In the rows, 128 means zero.
A single turn carries every row of the set below to another of its rows. Some are shown first; where does it send the rows asked next?
Q_829: [135 175 146 136 116 128 129 105  99 133 153 121 133 119  77 124 121 138
 112 130 168 156 115]
Q_913: [139 113 146 116 143 154 140 126 132 124 115 121 100 123 154 134 129 121
 171 135 131  96 150]
Q_5: [137 102 122 120 164 132 154 127 153 124 107 133 118 113 148 136 127 124
 167 108 143 105 145]
Q_45: [100 160 133 134 119 118 150 107 112  92 160 157 128 103 126 140 125 142
 126 124 137 107 131]
Q_388: [128  98 126 130 139 150 139 121 132 126 121 116  82 116 153 142 124 131
 155 102 131 110 147]
Q_514: [142 111 140 119 157 139 159 124 158 113  91 123 121 113 133 135 131 117
 148 120 138  93 138]
Q_583: [142 144 131 122 123 138 150 169 111 138  95 121 151 130  95  87 117 128
 136 116  92 159 114]
Q_706: [138 182 141 133 124 124 125 124 100 139 168 128 144 121  96 119 118 144
 140 138 177 158 121]
Q_677: [130 104 133 124 165 127 158 124 155 111  90 126 124 117 142 120 127 118
 136 117 143  96 132]
Q_277: [120  99 126 136 154 142 144 123 152 115 110 115 100 108 149 133 119 122
 147  92 136 107 144]
Q_968: [122 184 140 121 117 131  97 146 103 133 150 104 138 135 114 111 137 155
 116 128 149 180 136]
Q_214: [124 174 152 113 123 141  86 137 104 145 143 108 128 136  96 102 135 142
 133 119 140 180 128]
Q_791: [128 106 122 133 152 134 159 129 159 109 101 121 112 105 145 143 127 128
 139  99 137 102 138]
Q_536: [122 147 112 124 124 130 148 172  98 133 111 140 160 128 123  97 120 132
 158 119  91 165 131]
Q_774: [128 105 137 121 163 143 142 122 146 121 108 127 114 116 153 127 124 113
 173 119 137 101 151]
Q_875: [125 145 103 115 143 113 165 163 113 115  94 146 163 111 121  91 130 119
 148 123 113 156 134]
Q_429: [140 142 112 120 141 117 166 170 129 121  86 126 151 110 102  82 124 123
 128 111 117 155 116]
Q_93: [116 178 146 115 119 131  91 120 105 138 139 120 135 132  98 121 140 144
 111 131 143 184 135]
Q_904: [115 178 127 143 114 122 128 110  92 125 167 132 139 114 103 134 121 145
 123 126 168 161 127]
Q_614: [122 100 121 131 164 124 157 128 155 110  98 127 121 112 152 125 125 125
 136 105 144 102 134]
Q_162: [132 112 149 129 153 150 147 130 160 110  98 107 110 112 140 125 122 114
 145 118 135  92 137]
Q_722: [122 128  94 122 140 111 165 146 111 120  89 140 145 109 106  94 128 122
 128  97 109 166 128]
Q_833: [141 114 148 131 133 158 145 134 147 116 109  99  88 115 143 136 125 128
 139 119 130  94 135]
Q_308: [148 155 141 127 141 117 141 149 138 130 175 143 122 111 117 110 107 158
 158 117 164 113 111]
Q_173: [124 178 144 116 123 130  89 135 112 146 147 117 134 133 102 116 134 152
 119 127 150 187 131]
Q_852: [146 134 154 115 138 123 144  84 117 131 141 148 107 117  73 116 119 133
 124 112 144 115 112]
Q_984: [115 136 110 132 115 132 151 151  96 128  99 131 144 124 106 105 120 129
 125  98  83 169 125]
Q_949: [128 170 142 114 122 131  94 126  96 145 143 108 129 140  99 107 138 149
 116 120 148 186 135]
Q_743: [103 177 149 117 113 142  90 121  95 127 136 112 130 132  99 114 142 136
 117 121 129 176 134]
Q_604: [104 184 142 122 115 138  88 147 103 129 152 111 135 130 117 112 137 147
 132 120 138 178 134]
Q_366: [113 180 143 115 116 133  98 123  90 128 141 114 139 138 110 116 144 144
 112 133 140 179 143]
Q_393: [111 185 142 120 116 130  92 136 110 133 147 119 139 129 111 123 137 151
 114 132 145 183 135]
Q_538: [130  99 125 123 171 123 154 127 152 119  99 132 125 117 150 120 125 122
 152 112 147 102 136]

Q_968 -> Q_949
Q_538 -> Q_677
And these:
Q_45 -> Q_308
Q_514 -> Q_791
Q_904 -> Q_706
Q_604 -> Q_214
Q_93 -> Q_393
Q_913 -> Q_833
Q_429 -> Q_722
Q_984 -> Q_536
Q_162 -> Q_277

A single turn carries every row of the set below to another of its rows. Some are shown first; where does it send the rows asked next?
Q_263: [114 137 139 171 150 105 121 126 126 147 131 116 134  97]
Q_859: [128 112 166 168 167 127 136 117 115 124 133 115 137 144]
Q_932: [130 107 161 163 163 126 125 107 114 122 138 122 119 158]
Q_610: [128 157 131  98 111 150 122 159 133 143 113 115 132 104]
Q_595: [138 133 114  88 102 147  98 147 135 133 124 129 103 135]
Q_259: [100 147 141 146 154 130 128 105 110 118 156 141 136 168]
Q_972: [145 111 105 148 163 123 138 133 139 101 158 114 139 161]
Q_890: [131 151 122 108 115 160 133 152 140 150 114 115 133  97]
Q_219: [128 155 132 107 110 163 134 159 132 149 119 119 131 105]
Q_266: [141 127 112  95  99 159 107 147 135 137 132 134 101 139]
Q_657: [147 115  99  98 104 156 113 153 145 134 124 126 120 124]
Q_330: [133 100 160 166 165 126 135 123 118 119 134 115 143 146]
Q_328: [142 124 111  90 103 146 106 161 139 129 120 124 124 126]
Q_303: [124 167 134  96 111 151 114 144 130 147 116 121 110 113]
Q_892: [146 116 109  97 101 158 116 164 139 133 127 127 125 128]
Q_562: [124 165 135 105 109 164 125 143 128 154 123 125 106 116]
Q_809: [126 154 130 159 174 127 158 129 131 119 148 104 145 136]
Q_310: [108 127 130 142 150 128 121 107 114 110 160 144 135 179]
Q_139: [ 98 151 146 150 158 130 140 115 111 119 151 133 156 154]
Q_881: [138 127 116 155 169 125 153 140 138 108 150 105 156 142]
Q_879: [125 165 127 107 115 161 126 136 135 155 117 121 109 106]
Q_198: [127 115 167 166 166 127 131 109 113 125 136 119 125 151]
Q_42: [129 148 122 150 167 127 133 104 128 117 160 120 101 167]
Q_858: [112 143 139 168 148 106 109 108 122 149 137 125 106 112]
Q_966: [131 151 125  99 104 162 111 136 129 147 130 133  91 133]
Q_354: [133  95 112 157 137 100  93 119 132 129 145 132 110 133]
Q_586: [129 155 126  92 106 150 103 138 131 143 122 128  96 129]
Q_900: [135  89 112 161 140 100 105 137 136 126 138 124 137 118]
Q_615: [141 121 108 145 162 124 128 116 135 106 162 121 111 174]
Q_847: [105 134 138 150 157 129 143 128 116 113 149 130 173 151]
Q_991: [138 131 119 103 106 160 130 169 138 139 121 120 141 111]
Q_453: [113 115 126 145 152 127 135 131 120 105 153 134 171 161]
Q_594: [135  95 155 162 161 125 123 113 117 117 139 122 125 160]
Q_660: [125 110 125 168 147 102 120 141 133 135 131 115 150 100]
Q_631: [142 126 108 104 110 157 127 161 145 139 117 118 138 106]
Q_459: [141 128 105  96 105 157 106 135 141 140 127 132  96 133]
Q_725: [115 111 122 141 148 126 123 121 118 103 158 141 152 175]
Q_128: [122 164 133 156 173 129 148 111 127 124 153 112 118 148]
Q_145: [130 153 119 101 109 160 112 128 135 150 124 129  90 124]
Q_114: [136  92 154 163 162 125 128 121 119 115 137 119 137 154]
Q_769: [137 136 119  95 108 148 118 168 138 134 114 117 139 110]
Q_382: [121 121 126 161 141 103  94 105 125 141 143 133  93 131]

Q_881 -> Q_972
Q_259 -> Q_139
Q_594 -> Q_932
And these:
Q_354 -> Q_382
Q_595 -> Q_586
Q_892 -> Q_266
Q_890 -> Q_631

A single turn carries every row of the set below to another of its rows. Some are shown first; where does it send the rows asked next?
Q_617: [132 146 112  88 117 116 157 138 118 162 145 118 131 112 131 114 149 108]
Q_963: [138  98 139 136 124 125 100 124 117 111 125 128 140 113 116 173  98 116]
Q_260: [151  99 107 122 134  93 137 172 100 128 118 135 113 142 143 103 120 142]
Q_19: [123  73 121 127 116 138 122 121 138 110 118 136 129 118 113 169 124 134]
Q_175: [104  99 141 142 132 132 115 117 139 106 128 162 137 118 129 155 114 146]
Q_602: [129 104 145 102 138 152 118 133 139  83 129  97 106 126 135 110 118 118]
Q_230: [135 157 103  94 100 128 147 138 107 146 150 122 135 106 118 124 161 120]
Q_800: [128 142 109  89 115 101 147 135 108 149 155 146 139 136 135 113 142 104]
Q_26: [158 126 106 134 122  98 116 173  79 109 129 143 125 136 133 114 121 149]
Q_38: [146 118 122 130 147  94 136 173 104 133 118 132 115 129 151  97 114 147]
Q_582: [133 150 113 136  93 113 116 121 133 151 133  96 125 174 102 116 133 147]
Q_471: [127 125 144 114 128 151  99 132 120  60 146 123 119 132 132 115 118 128]
Q_806: [126 154 118  93 123 101 146 136 108 153 155 141 140 126 138 112 137 105]
Q_187: [132 121 141 111 124 149  97 132 117  60 145 121 119 135 128 118 118 124]
Q_940: [131 156 122 139 104 108 115 121 134 157 134  95 126 172 109 111 125 143]
Q_43: [170 156 120 136 108 121 112 118 153 124  96 126 112 107 147 151 130 102]
Q_299: [133 116 145 143 127 138 103 126 123 113 123 120 139  93 117 171 105 130]
Q_554: [134  76 128 126 122 126 114 122 128 115 118 129 133 122 115 170 106 116]
Q_152: [133 159 104  96 101 112 135 136  95 136 161 146 143 124 123 124 152 115]
Q_676: [123 158 120 142 100 115 118 120 139 153 135 102 125 167 109 109 134 155]
Q_702: [147 102 100 124 126 119 149 174 113 128 110 121 105 120 134 105 143 163]
Q_475: [157 122 101 126  98 116 124 111 163 114  99 157 109 138 148 144 144 109]
Q_531: [122 149 117 139 101 114 122 118 142 155 133 103 122 174 109 108 135 154]
Q_738: [106 103 153 142 145 131 121 120 146 121 121 143 133 105 136 152 106 140]
Q_982: [161 133 104 137 115 122 123 176  88 112 120 118 117 108 123 118 137 164]
Q_780: [124 137 107  86 114 117 162 136 123 158 145 130 129 119 131 112 157 115]
Q_252: [119 112 152 143 139 140 116 124 140 123 117 122 132  89 126 160 108 137]
Q_712: [144 129 101 138 116 125 132 172  97 109 122 136 115 114 128 111 147 177]
Q_811: [129 147 112 137  94 110 115 119 133 149 136 105 126 179 104 114 133 148]
Q_136: [125 169 112 102 108 114 137 135 100 138 162 149 144 119 129 118 151 122]
Q_844: [128 104 145 103 137 138 109 131 128  73 140 120 115 145 139 110 109 113]
Q_776: [134 150 116 136  98 111 117 121 134 157 132  91 124 171 105 114 129 144]
Q_80: [145 134 106 132 101 125 128 110 169 113 100 161 107 128 151 140 151 125]
Q_971: [142 155 117 143 109 124 121 110 166 112 104 165 113 120 157 137 146 129]
Q_351: [158 160 130 140 120 116 116 116 160 128  99 137 113 109 158 141 126 108]
Q_15: [124 158 105  97 103 130 151 137 114 144 152 132 134 107 123 118 167 130]
Q_466: [176 147 109 132  97 118 107 117 145 115 100 135 115 120 140 157 133 100]
Q_505: [127 117 139 110 124 165 112 133 132  68 135 106 108 120 126 116 131 135]
Q_920: [112  88 127 137 117 142 117 118 137 100 125 154 133 117 117 164 127 149]
Q_158: [127 161 123 143 102 112 114 120 135 153 136 100 127 170 110 110 128 150]
Q_630: [146 163 129 145 119 117 116 112 163 118 104 157 115 115 162 136 132 120]
Q_32: [126  99 142 100 136 154 121 132 142  81 130 103 104 130 134 109 122 121]
Q_464: [124 146 114 136  98 109 119 118 139 152 135 108 124 180 109 109 133 149]
Q_426: [128 111 150 107 141 139 107 132 128  75 139 118 115 140 141 108 106 113]
Q_370: [142 135 115 141 131 102 120 171  90 110 131 153 124 130 142 104 124 163]
Q_500: [133 118 138 108 123 164 109 134 129  69 135 100 109 119 123 119 129 130]
Q_762: [153 118 113 129 135 117 143 176 107 136 109 106 107 107 136 106 131 157]
Q_752: [169 132 102 127  96 112 111 113 149 112 101 150 114 136 143 153 136  99]

Q_19 -> Q_554
Q_471 -> Q_505
And these:
Q_136 -> Q_15
Q_702 -> Q_260
Q_676 -> Q_531
Q_475 -> Q_752

